In the data rows, the value 500 means zero.
Some points, each followed by its number:
Array([325, 637, 624, 534, 340, 227, 276, 361, 780, 727, 575, 550, 587, 262, 632, 207, 724, 491, 494, 466, 617, 652, 785, 664]) 0
Array([564, 555, 271, 721, 374, 495, 550, 309, 486, 475, 496,  36, 580, 624, 289, 623, 410, 658, 486, 468, 616, 392, 353, 458]) 1
Array([439, 407, 519, 422, 560, 614, 372, 580, 481, 484, 514, 833, 639, 398, 553, 517, 499, 326, 579, 543, 491, 579, 325, 487]) 2
Array([548, 256, 327, 469, 427, 640, 908, 733, 288, 183, 410, 798, 264, 402, 849, 626, 258, 250, 500, 543, 452, 414, 503, 433]) 3
Array([400, 394, 422, 695, 236, 562, 585, 378, 487, 493, 580, 558, 547, 320, 676, 400, 288, 281, 595, 555, 588, 470, 491, 566]) 4
Array([510, 539, 510, 339, 736, 613, 339, 741, 545, 569, 346, 657, 606, 365, 340, 634, 616, 581, 475, 424, 418, 565, 542, 430]) 5
Array([557, 570, 543, 676, 471, 493, 451, 373, 542, 576, 493, 223, 626, 497, 269, 448, 484, 646, 488, 440, 446, 404, 637, 603]) 6
Array([512, 344, 457, 348, 602, 664, 523, 620, 348, 330, 542, 807, 501, 614, 603, 644, 386, 258, 571, 606, 466, 532, 139, 385]) 7
Array([473, 599, 740, 310, 633, 349, 436, 514, 568, 548, 536, 548, 384, 630, 527, 397, 708, 570, 441, 540, 470, 530, 568, 516]) 8
Array([522, 462, 311, 390, 551, 464, 582, 626, 465, 380, 426, 485, 348, 605, 567, 680, 599, 581, 434, 471, 562, 532, 443, 359]) 9
Array([333, 618, 586, 556, 308, 201, 354, 375, 746, 677, 537, 492, 526, 300, 663, 283, 726, 541, 474, 498, 630, 616, 808, 646]) 10
Array([595, 402, 640, 303, 748, 649, 464, 763, 383, 419, 466, 881, 484, 487, 517, 575, 429, 385, 512, 538, 295, 501, 441, 481]) 11
Array([439, 576, 143, 702, 313, 495, 422, 383, 561, 596, 491, 188, 637, 419, 388, 645, 593, 636, 485, 449, 741, 593, 435, 430]) 12
Array([658, 554, 197, 828, 289, 544, 671, 206, 380, 452, 565,   0, 499, 775, 239, 674, 394, 725, 440, 466, 638, 332, 351, 453]) 13
Array([488, 408, 756, 184, 818, 629, 387, 775, 457, 488, 461, 982, 500, 482, 503, 484, 519, 355, 543, 519, 297, 562, 421, 487]) 14
Array([504, 595, 599, 606, 471, 461, 399, 352, 539, 599, 535, 306, 625, 510, 310, 428, 556, 642, 477, 467, 445, 455, 622, 640]) 15
Array([346, 339, 692, 838, 200, 611, 496, 324, 498, 607, 620, 753, 775,  64, 591, 142, 138, 160, 702, 533, 443, 434, 727, 801]) 16
Array([531, 482, 434, 605, 399, 501, 646, 380, 465, 416, 527, 317, 435, 629, 504, 513, 390, 486, 490, 517, 539, 411, 427, 485]) 17
Array([470, 430, 397, 495, 555, 668, 506, 690, 501, 545, 368, 648, 561, 260, 444, 611, 356, 441, 566, 436, 464, 516, 562, 432]) 18
Array([666, 537, 585, 456, 540, 407, 776, 410, 391, 324, 553, 175, 213, 937, 467, 523, 477, 638, 411, 541, 446, 317, 440, 431]) 19
Array([372, 379, 371, 727, 185, 577, 564, 331, 453, 473, 629, 573, 605, 358, 649, 463, 285, 264, 601, 577, 642, 511, 382, 556]) 20
Array([427, 528, 135, 708, 265, 489, 494, 357, 561, 537, 505, 246, 585, 406, 485, 635, 518, 575, 514, 455, 757, 566, 426, 426]) 21
Array([607, 346, 357, 697, 425, 730, 735, 561, 362, 329, 406, 472, 513, 396, 513, 583, 162, 392, 537, 453, 412, 335, 574, 548]) 22
Array([421, 467, 618, 675, 289, 527, 483, 260, 482, 565, 692, 496, 649, 519, 503, 333, 343, 336, 603, 587, 530, 448, 409, 621]) 23
Array([537, 551, 734, 585, 363, 319, 665, 288, 493, 440, 616, 363, 349, 629, 634, 244, 399, 460, 493, 535, 445, 357, 635, 627]) 24
Array([582, 540, 433, 417, 597, 514, 504, 612, 500, 499, 476, 459, 410, 548, 478, 631, 558, 586, 442, 462, 494, 499, 534, 428]) 25
Array([393, 601, 691, 495, 501, 416, 299, 530, 645, 705, 547, 706, 614, 265, 499, 250, 609, 448, 578, 443, 436, 601, 729, 648]) 26
Array([602, 339, 391, 581, 419, 570, 822, 609, 339, 242, 440, 637, 327, 454, 762, 575, 243, 353, 506, 542, 464, 368, 574, 486]) 27
Array([468, 512, 402, 566, 505, 587, 423, 593, 531, 600, 403, 509, 645, 286, 393, 551, 486, 546, 526, 414, 492, 518, 634, 516]) 28
Array([363, 590, 631, 336, 592, 394, 254, 470, 650, 674, 548, 617, 571, 507, 492, 407, 730, 502, 520, 531, 592, 683, 415, 483]) 29
Array([590, 598, 332, 410, 676, 541, 418, 556, 496, 570, 448, 229, 522, 670, 211, 749, 671, 748, 431, 434, 549, 535, 340, 335]) 30
Array([374, 481, 564, 378, 659, 764, 165, 661, 508, 717, 497, 868, 809, 249, 334, 524, 492, 322, 616, 495, 404, 675, 414, 520]) 31
Array([561, 466, 320, 447, 502, 482, 612, 582, 480, 371, 444, 446, 351, 591, 563, 653, 587, 574, 456, 468, 566, 513, 440, 393]) 32
Array([488, 488, 374, 533, 403, 490, 569, 445, 469, 471, 537, 402, 453, 602, 528, 586, 530, 541, 505, 518, 596, 512, 368, 444]) 33
Array([382, 373, 410, 755, 198, 568, 575, 308, 461, 471, 622, 550, 628, 367, 655, 439, 267, 286, 619, 573, 641, 499, 401, 575]) 34
Array([403, 385, 481, 410, 482, 599, 402, 592, 494, 464, 545, 847, 598, 391, 621, 522, 486, 308, 596, 577, 530, 614, 308, 450]) 35
Array([536, 477, 652, 337, 719, 594, 335, 660, 468, 498, 452, 821, 589, 444, 432, 499, 565, 458, 502, 493, 317, 531, 499, 537]) 36
Array([562, 391, 527, 529, 555, 697, 532, 619, 415, 447, 438, 648, 552, 382, 441, 533, 342, 432, 548, 463, 364, 451, 560, 517]) 37
Array([502, 617, 209, 392, 546, 335, 402, 620, 593, 522, 366, 335, 426, 536, 461, 748, 822, 787, 365, 427, 654, 617, 477, 316]) 38
Array([535, 519, 440, 488, 542, 481, 497, 625, 547, 500, 387, 478, 480, 394, 481, 542, 557, 610, 441, 423, 442, 499, 705, 504]) 39
Array([379, 581, 691, 486, 545, 447, 263, 526, 687, 737, 476, 640, 676, 224, 439, 272, 625, 499, 526, 454, 472, 623, 770, 649]) 40
Array([590, 458, 449, 459, 419, 378, 844, 417, 377, 231, 571, 379, 144, 851, 752, 580, 441, 479, 421, 582, 533, 387, 410, 405]) 41
Array([643, 533, 531, 451, 567, 430, 673, 417, 417, 363, 541, 223, 272, 870, 433, 554, 535, 668, 419, 513, 467, 377, 382, 415]) 42
Array([533, 339, 698, 537, 364, 433, 847, 494, 369, 243, 568, 736, 226, 551, 930, 327, 227, 241, 525, 608, 408, 343, 644, 622]) 43
Array([516, 600, 250, 383, 564, 369, 493, 621, 584, 484, 370, 346, 357, 542, 505, 682, 774, 722, 401, 434, 628, 595, 518, 353]) 44
Array([487, 690, 276, 775, 364, 498, 296, 183, 614, 775, 572,   0, 794, 565,  31, 573, 606, 811, 496, 414, 679, 534, 391, 493]) 45
Array([684, 498, 361, 675, 416, 532, 773, 462, 397, 348, 427, 152, 322, 578, 473, 589, 330, 628, 427, 416, 466, 300, 637, 477]) 46
Array([509, 276, 525, 532, 390, 622, 733, 677, 373, 286, 443, 919, 417, 275, 860, 481, 210, 197, 565, 529, 375, 414, 660, 558]) 47
Array([654, 556, 573, 519, 520, 409, 700, 329, 390, 366, 597, 142, 309, 882, 437, 515, 455, 612, 400, 546, 461, 344, 375, 423]) 48
Array([510, 405, 493, 458, 477, 524, 623, 507, 407, 367, 546, 632, 396, 592, 645, 544, 444, 407, 516, 556, 497, 487, 395, 451]) 49
Array([534, 657, 527, 489, 508, 289, 496, 476, 632, 580, 424, 242, 379, 520, 451, 438, 698, 734, 394, 422, 516, 461, 760, 514]) 50
Array([602, 542, 558, 327, 763, 568, 417, 705, 445, 510, 386, 545, 473, 535, 333, 614, 598, 643, 427, 434, 334, 497, 552, 471]) 51
Array([504, 375, 466, 381, 401, 361, 809, 471, 376, 185, 597, 690, 159, 716, 963, 495, 415, 292, 488, 633, 572, 468, 323, 434]) 52
Array([566, 454, 629, 631, 462, 554, 616, 397, 430, 447, 571, 466, 484, 581, 468, 379, 264, 414, 557, 544, 401, 386, 523, 616]) 53
Array([542, 515, 371, 503, 482, 443, 566, 474, 483, 444, 481, 346, 418, 607, 515, 607, 538, 569, 457, 492, 575, 481, 424, 442]) 54
Array([502, 314, 380, 438, 499, 665, 621, 576, 334, 296, 539, 755, 464, 590, 663, 661, 343, 271, 569, 602, 539, 499, 180, 390]) 55
Array([585, 635, 141, 793, 372, 527, 543, 383, 561, 613, 346,   0, 590, 452, 183, 663, 479, 839, 434, 346, 602, 450, 597, 455]) 56
Array([517, 697, 528, 293, 698, 284, 384, 634, 665, 615, 342, 336, 377, 547, 370, 533, 901, 838, 346, 382, 495, 570, 724, 440]) 57
Array([376, 611, 850, 477, 557, 451, 180, 541, 723, 804, 453, 782, 727,  92, 490, 160, 545, 422, 569, 439, 392, 596, 885, 715]) 58
Array([422, 563, 106, 654, 334, 515, 411, 394, 570, 627, 496, 168, 637, 464, 327, 708, 609, 667, 472, 441, 748, 601, 377, 397]) 59
New points follow, each followed by the number of its nearest point above.
Array([448, 632, 289, 415, 698, 575, 146, 706, 677, 731, 308, 523, 778, 243, 201, 687, 766, 686, 468, 366, 552, 686, 513, 411]) --> 5
Array([496, 363, 449, 382, 582, 690, 516, 580, 348, 370, 544, 753, 540, 606, 585, 665, 390, 295, 575, 588, 498, 554, 133, 387]) --> 7
Array([574, 533, 579, 345, 798, 650, 322, 751, 516, 597, 337, 631, 592, 357, 273, 602, 577, 597, 479, 408, 329, 523, 596, 469]) --> 5
Array([469, 423, 442, 475, 517, 539, 547, 597, 479, 407, 431, 636, 515, 452, 558, 546, 451, 412, 533, 540, 528, 530, 447, 508]) --> 49
Array([409, 433, 486, 683, 343, 604, 466, 438, 518, 580, 522, 586, 687, 253, 485, 394, 336, 340, 586, 484, 480, 488, 605, 640]) --> 4
Array([516, 435, 829, 186, 817, 597, 375, 767, 460, 481, 439, 999, 486, 443, 553, 409, 518, 332, 539, 535, 250, 554, 513, 525]) --> 14
Array([490, 393, 407, 583, 325, 477, 814, 561, 458, 328, 459, 583, 306, 371, 832, 451, 332, 354, 492, 493, 535, 402, 660, 526]) --> 27
Array([362, 591, 602, 285, 667, 479, 182, 484, 600, 748, 572, 593, 637, 556, 353, 510, 778, 579, 503, 562, 579, 695, 258, 437]) --> 29
Array([509, 582, 426, 409, 614, 456, 395, 648, 604, 588, 348, 440, 529, 407, 367, 580, 684, 679, 434, 383, 484, 549, 650, 468]) --> 39
Array([565, 581, 484, 537, 495, 390, 569, 439, 535, 508, 458, 204, 395, 582, 422, 502, 565, 692, 398, 439, 506, 419, 636, 488]) --> 50
Array([500, 585, 356, 427, 676, 628, 245, 556, 547, 661, 449, 363, 692, 564, 139, 706, 671, 669, 497, 444, 548, 635, 271, 349]) --> 30
Array([415, 537, 558, 358, 640, 524, 303, 571, 582, 618, 478, 640, 591, 426, 429, 494, 640, 504, 517, 494, 517, 611, 428, 453]) --> 29
Array([542, 765, 567, 266, 706, 250, 309, 596, 687, 679, 368, 303, 398, 591, 360, 527, 947, 906, 317, 390, 539, 576, 688, 415]) --> 57
Array([573, 565, 421, 521, 562, 463, 465, 606, 525, 520, 365, 368, 516, 452, 366, 615, 618, 709, 396, 398, 447, 488, 706, 522]) --> 39
Array([518, 483, 738, 429, 523, 349, 662, 496, 487, 389, 530, 642, 275, 568, 726, 302, 456, 419, 472, 556, 383, 411, 645, 572]) --> 24
Array([466, 547, 697, 652, 358, 407, 524, 278, 518, 569, 620, 398, 508, 464, 545, 231, 422, 480, 523, 521, 455, 421, 685, 686]) --> 24
Array([597, 297, 569, 557, 465, 663, 820, 487, 240, 231, 557, 603, 402, 634, 630, 488, 146, 281, 566, 613, 359, 317, 350, 519]) --> 27
Array([582, 474, 428, 539, 555, 686, 570, 612, 406, 482, 418, 492, 554, 420, 423, 602, 359, 482, 510, 460, 427, 450, 547, 476]) --> 37
Array([292, 362, 589, 755, 246, 649, 432, 373, 513, 613, 612, 807, 790, 106, 599, 264, 232, 173, 691, 564, 509, 542, 546, 692]) --> 16
Array([541, 642, 493, 519, 499, 341, 487, 454, 613, 585, 453, 216, 446, 528, 396, 454, 656, 761, 404, 448, 520, 462, 685, 530]) --> 50
Array([455, 520, 600, 515, 489, 512, 382, 414, 513, 583, 625, 559, 606, 498, 497, 405, 485, 404, 565, 549, 496, 547, 437, 546]) --> 23
Array([298, 451, 703, 786, 221, 559, 420, 238, 569, 734, 658, 577, 779, 197, 506, 164, 268, 287, 674, 551, 528, 500, 607, 741]) --> 16
Array([490, 524, 371, 707, 277, 431, 611, 265, 494, 475, 589, 208, 464, 569, 543, 471, 413, 527, 500, 520, 621, 427, 431, 527]) --> 17
Array([621, 599, 364, 526, 646, 585, 428, 533, 469, 586, 378, 174, 593, 539, 147, 651, 569, 775, 428, 383, 468, 466, 508, 414]) --> 30
Array([567, 495, 417, 205, 882, 749, 259, 866, 461, 556, 314, 751, 607, 438, 247, 773, 667, 569, 479, 410, 390, 605, 373, 316]) --> 5
Array([379, 388, 600, 819, 212, 615, 448, 292, 523, 621, 601, 682, 778, 177, 567, 222, 219, 225, 671, 520, 501, 473, 623, 759]) --> 16
Array([479, 371, 524, 346, 587, 656, 469, 595, 381, 415, 571, 815, 519, 608, 561, 599, 463, 337, 573, 614, 492, 569, 172, 397]) --> 7
